Which row each row swaps with, under one turn or mirror
The rows were stretched afterwards, more along some directions than others.
q_32: [  5.8 -10.2 -20.9 -18.0 -15.4  33.0  38.0  10.6   7.4   4.6   5.9 -11.5
 -14.2  13.9  -7.8  27.3  -3.0 -33.8]
q_83: [ 16.4 -17.9   4.6 -17.0 -23.6  25.1   7.0  -4.6   9.6  17.7  34.0  17.8
 -16.0  -7.8  17.8   8.6  41.5 -17.1]
q_525: [ 27.2  -1.0  29.1 -14.9  -0.2   4.0  12.4   0.9  -7.5  -0.4 -21.1   3.0
   4.8  -6.8  22.7   6.6  -9.9   5.4]
q_136: [ 15.2 -11.1  -2.4 -15.4 -13.3   4.8   3.6  -7.9 -14.4   3.7 -10.2  -4.3
   1.8  -7.4  12.3  22.8   9.5 -20.9]
q_810: [ 52.0 -19.9   2.8 -39.3  -2.5  31.1  16.3  -4.4   7.5 -12.6 -27.2  13.7
 -21.9  11.0   1.0   5.4  -8.8  -0.4]
q_477: [ 26.4 -21.4  -7.8 -28.0  -6.6  38.5   3.3 -24.1  10.2  21.1  -6.4  30.6
 -16.8  24.4   9.6   5.7  -2.7  -1.8]
q_229: [  6.0   9.4  -5.8 -11.8  -7.0  33.1  29.2  -7.2  -6.8  12.0 -13.7  -7.3
 -10.3  19.6   0.7  37.3  -9.0 -38.5]
q_24: [ 28.5 -24.7  15.6 -18.2 -10.1  21.6   9.5 -22.6 -25.4  14.6  19.0  -1.0
   3.1   1.0  36.7   5.9  11.3 -22.1]
q_93: [ 27.4  -1.0  24.8 -12.1  -0.8  -1.7  26.2  -1.5   8.9   3.7 -13.7  -1.0
  -1.2 -19.4  16.3  15.4  -2.9   4.4]
q_386: [ 50.0 -22.2  -0.4 -33.3  -8.0  35.6  11.3   2.4   2.4 -15.5 -24.1  12.1
 -27.4   7.1   0.5  14.9  -5.4 -11.2]
q_41: [  1.6  11.3   6.5 -11.0  -6.4  20.4  26.7 -15.9  -9.3  13.0  10.6  -6.3
 -13.4  13.3   3.8  22.8   5.5 -25.9]
q_90: [ 11.9 -13.1   3.4 -15.8  -6.4  16.9   9.6 -20.3  10.2  22.3  16.1  13.4
 -14.2  11.1  30.9  -7.3  18.2 -10.2]
q_579: [  1.2  -0.4  -4.9 -15.4   2.0   5.5  -0.9 -13.3  -0.3  19.3 -17.4   5.3
   1.8   1.2  11.4   3.8   8.4  -5.2]
q_39: [ 14.5   5.0  10.7 -24.0   8.7   8.2   8.8  -0.6 -14.2   8.4 -31.3   1.4
  18.5  10.7  32.8   2.4  -9.8  -2.9]
q_379: [  9.6   0.4 -15.2 -11.9  -0.3  38.9  11.7 -10.6 -13.6   9.0 -26.4   6.6
  -4.9  35.4   8.9  20.3  -9.9 -39.6]
q_490: [ 23.2 -20.9   1.1 -31.0 -16.6  14.3  15.9   7.2  -3.9  11.7   2.5   1.6
 -10.0 -15.0  10.9  15.2  18.0 -24.3]
q_692: [ 25.2  -5.0 -13.2 -29.1 -14.3  32.3   2.0  14.6 -10.4  -2.6  18.2 -15.1
 -13.5  11.3  33.7  -4.1   8.2 -26.2]
q_283: [ 35.4 -17.2   1.3 -16.1 -28.5  30.2  -1.9   9.6 -24.8 -11.7  13.0  -9.2
  -3.9 -10.1  17.1  24.0  20.0 -32.6]
q_228: [  5.1  -2.0  -0.4 -11.3  -6.7   3.3  -3.0 -15.7  -1.9  18.3 -13.2   3.4
   0.6   3.3  13.8   2.6   8.1  -1.8]
q_568: [ 42.8 -21.9  -3.5 -20.9 -29.4  32.6  27.9   7.2  19.3   0.1  -6.4   2.9
 -22.9   4.6  -2.0  16.5  -6.9 -20.3]
q_329: [ 19.3  -0.1   9.5 -32.6   3.6  16.3  12.5  -4.7 -21.9   8.4 -26.3  -5.7
  23.1  16.9  36.0  -3.4  -6.9  -6.7]
q_43: [ 40.9 -29.3  -1.6 -27.5  -0.1  35.8  -6.1 -14.7  -3.8   5.3   9.5  19.3
 -28.3   0.5  34.6   6.0  24.9  -5.8]
q_372: [ 15.4   0.1   0.6 -17.3  -2.2   8.0 -14.5   5.9  29.8   8.4  -3.5  16.6
 -19.1 -12.6  25.5 -17.6  27.3  14.2]
q_701: [ 20.0   1.6  23.9 -14.0   6.7   0.3  10.2  -0.7 -13.2   1.3 -24.5   2.7
  14.4  -3.6  18.5  -7.0  -5.2   7.2]
q_779: [ 28.9  -6.8   8.1  -9.0 -27.8  29.9  -1.0  20.6  16.7  -2.0  16.7  -6.4
 -17.3  -4.6  22.2  13.3   7.3  -7.4]
q_982: [ 33.6 -26.0  -3.2 -25.8 -38.5  51.7   9.6  -1.4  -6.7   0.5  22.2 -12.1
 -16.1  17.5   4.4   8.8   5.8 -18.8]
q_160: [ 39.0 -14.3   4.6 -27.3  -2.2  34.7   3.2  -5.5   0.7  -0.5 -20.6  24.2
 -23.5  22.2  -4.1  -2.1  -9.6   0.6]
q_623: [ 25.7 -21.6  -8.8 -28.4  -6.4  40.6  -0.3 -19.2   6.2  16.6 -11.5  32.1
 -19.0  26.8   5.6   2.8  -3.1   0.4]
q_734: [  9.6   9.4  14.6  -9.3  -5.1  16.9  13.7 -11.7  -4.9  12.2  21.3  -7.0
 -18.8   1.2  16.1  18.5  10.0 -15.6]
q_112: [ 50.4 -21.8   4.9 -31.6 -11.8  39.5   5.6  -0.5  -1.1  -6.9 -19.6  17.8
 -25.8  14.5   1.6  10.5 -10.1   0.5]
q_620: [ 21.2   2.8  18.5 -22.0  20.0  -1.6  16.6  -2.6  -3.6   1.9 -31.3   6.2
  12.3  -0.2  22.0   0.6  -9.6  11.1]
q_408: [ 27.3 -19.5   5.9 -27.6  -2.4   8.1  22.5 -10.0   0.2  -2.2 -18.8   2.5
  -9.2  -2.2  16.4  -0.8   5.0 -10.2]
q_172: [ 19.7 -16.8  13.3 -17.3 -10.6  -5.1  21.5   2.5   4.0   7.0  13.0   6.3
   4.7 -19.9   1.6  -3.4  18.2 -18.9]
q_264: [ 27.3 -15.2  -8.4 -29.2  -3.6  38.4   1.7 -13.5  10.0  15.4 -18.0  30.0
 -20.5  24.4   5.2   8.9  -4.9   0.5]
q_755: [ 40.4 -28.3 -18.0 -29.8 -33.9  48.0  -1.5   9.6  -1.4  -1.8   6.6  -0.6
 -15.1  14.9  22.9  -3.8  12.4 -24.9]
q_731: [ 18.2  -7.4 -11.2 -37.1   2.3  31.5  41.5  -1.4  -4.7   1.3  -1.0 -10.4
 -10.1  13.6  -8.7  -6.2   6.4 -20.9]
q_554: [ 28.0  -7.2 -17.1 -17.8  10.4  31.6   2.7   0.4  14.1   3.8  -9.3  23.4
 -21.4  19.7  27.3   0.4  12.5 -17.5]
q_772: [  3.9   1.7 -17.7 -13.3   7.1  32.0  17.7 -10.6  -7.6  13.3 -24.4   7.0
  -0.8  31.9   4.4  21.3  -5.9 -34.4]
q_840: [ 29.2 -10.1   3.1 -17.4 -28.6  17.6  -0.2   9.0 -29.2  -7.7   3.2 -12.2
   3.7  -9.9  16.2  19.7  11.9 -35.4]
q_754: [ 31.3  -2.6  26.8 -18.0   7.0  -2.3  27.1  -9.0   5.9   4.3 -21.6   5.2
   6.8 -17.4  21.0   6.7  -4.4   6.6]
q_49: [ 40.3 -14.2   3.4 -32.3   2.1  34.2   5.9  -2.7  11.9   3.1 -26.8  27.5
 -20.5   8.7  -0.2   6.5  -6.6   6.7]
q_378: [ 18.8   2.5  13.5 -27.4   2.4  13.0   9.3   0.4 -20.5   9.3 -26.6  -2.5
  20.8  15.9  33.9  -4.0 -10.7  -4.3]

q_283 swaps with q_734
q_623 swaps with q_378
q_41 swaps with q_840
q_229 swaps with q_136
q_755 swaps with q_90
q_172 swaps with q_731
q_32 swaps with q_490

